[[  5  -4 -15 -16   0  -3  12   4  -2]
 [ 20 -18 -16 -14 -14 -22  15 -25  -9]
 [  4 -10  -3  -1  -8 -17  -4 -14  -5]
 [-14 -30 -20 -14 -31 -25 -21  -7  14]
 [-14 -30 -19 -13 -31 -25 -21  -7  14]
 [ -8   1  11  11  -3  -2 -15 -17 -12]
 [ -8  -2   8   8  -5  -4 -15 -17 -10]
 [  7 -11  -5  -3 -11 -15   1 -16  -5]
 [ 10 -13 -23 -21 -10  -7  17   3   4]
 [ -6  11   0  -8  13   4  -3 -21 -33]]
=>
[[ -2   4  12  -3   0 -16 -15  -4   5]
 [ -9 -25  15 -22 -14 -14 -16 -18  20]
 [ -5 -14  -4 -17  -8  -1  -3 -10   4]
 [ 14  -7 -21 -25 -31 -14 -20 -30 -14]
 [ 14  -7 -21 -25 -31 -13 -19 -30 -14]
 [-12 -17 -15  -2  -3  11  11   1  -8]
 [-10 -17 -15  -4  -5   8   8  -2  -8]
 [ -5 -16   1 -15 -11  -3  -5 -11   7]
 [  4   3  17  -7 -10 -21 -23 -13  10]
 [-33 -21  -3   4  13  -8   0  11  -6]]

[[-23  -7   0   3   5   8  10  11  13  16  19  19  20  19]
 [-45   0  12  15  20  26  23  22  26  26  30  21  23  19]]
=>
[[ 19  20  19  19  16  13  11  10   8   5   3   0  -7 -23]
 [ 19  23  21  30  26  26  22  23  26  20  15  12   0 -45]]

[[ 11  22  35   0 -20 -29 -14  12  -9 -31 -30 -35  37   2]
 [ 20   7 -28  20 -25  27 -10 -32  24  32 -17  31 -38  -3]
 [-10 -15 -30  -8 -15   3  -9 -23  -4   6 -10   6 -35 -16]
 [ 13  17   5   1 -42 -16 -17 -12  -3 -13 -45 -15  -5 -15]]
=>
[[  2  37 -35 -30 -31  -9  12 -14 -29 -20   0  35  22  11]
 [ -3 -38  31 -17  32  24 -32 -10  27 -25  20 -28   7  20]
 [-16 -35   6 -10   6  -4 -23  -9   3 -15  -8 -30 -15 -10]
 [-15  -5 -15 -45 -13  -3 -12 -17 -16 -42   1   5  17  13]]

[[ 13   6 -36  43 -31]
 [-17   1  22 -13 -11]
 [ 11   2 -33  34 -23]
 [  2   3 -39  22 -27]
 [ -6  11 -26 -24 -17]
 [ -1 -36   3   1  25]
 [ 40  -8 -29 -36  18]
 [  2 -26  -2  -7  26]
 [  1 -10  -3  -8   8]
 [  7   7   4   0 -24]
 [  3 -13   1   9   3]]
=>
[[-31  43 -36   6  13]
 [-11 -13  22   1 -17]
 [-23  34 -33   2  11]
 [-27  22 -39   3   2]
 [-17 -24 -26  11  -6]
 [ 25   1   3 -36  -1]
 [ 18 -36 -29  -8  40]
 [ 26  -7  -2 -26   2]
 [  8  -8  -3 -10   1]
 [-24   0   4   7   7]
 [  3   9   1 -13   3]]

[[ -3   3  -1  -3  25]
 [  0  -7  -2  -4   3]
 [  3   2  -4   2 -24]
 [ -2  13   1  -4  -1]
 [  1  -3   4  -3 -26]
 [ -5  20   7  -6  14]
 [  6  -6   3   3  10]
 [ -1  -9  -2   4   6]
 [ -1  11   1   1 -34]]
=>
[[ 25  -3  -1   3  -3]
 [  3  -4  -2  -7   0]
 [-24   2  -4   2   3]
 [ -1  -4   1  13  -2]
 [-26  -3   4  -3   1]
 [ 14  -6   7  20  -5]
 [ 10   3   3  -6   6]
 [  6   4  -2  -9  -1]
 [-34   1   1  11  -1]]

[[-29  20  16 -10 -32]
 [-31 -40  44   2 -22]]
=>
[[-32 -10  16  20 -29]
 [-22   2  44 -40 -31]]

[[-21 -35  46]
 [ -8 -21  30]
 [ 10  -6 -12]
 [-14   0 -12]
 [-17   5   6]
 [-16 -30  28]
 [-25 -11   1]]
=>
[[ 46 -35 -21]
 [ 30 -21  -8]
 [-12  -6  10]
 [-12   0 -14]
 [  6   5 -17]
 [ 28 -30 -16]
 [  1 -11 -25]]

[[-18 -34  37  31  21 -35 -40]
 [-13  42  -3  16  -7 -12  28]]
=>
[[-40 -35  21  31  37 -34 -18]
 [ 28 -12  -7  16  -3  42 -13]]

[[ 10  12   5   6 -23 -19  -4   9]
 [  1  23 -11  -2 -12  28 -22  -5]
 [ 13  14  28  23 -23 -12  30  31]
 [ 20 -11  28  29 -29  -6  -6 -11]
 [-16 -18  10 -24  17  -3 -13 -16]
 [ 32 -29  25   4   0 -14 -24  17]
 [-16  31  28  32  -3   6  28  13]]
=>
[[  9  -4 -19 -23   6   5  12  10]
 [ -5 -22  28 -12  -2 -11  23   1]
 [ 31  30 -12 -23  23  28  14  13]
 [-11  -6  -6 -29  29  28 -11  20]
 [-16 -13  -3  17 -24  10 -18 -16]
 [ 17 -24 -14   0   4  25 -29  32]
 [ 13  28   6  -3  32  28  31 -16]]
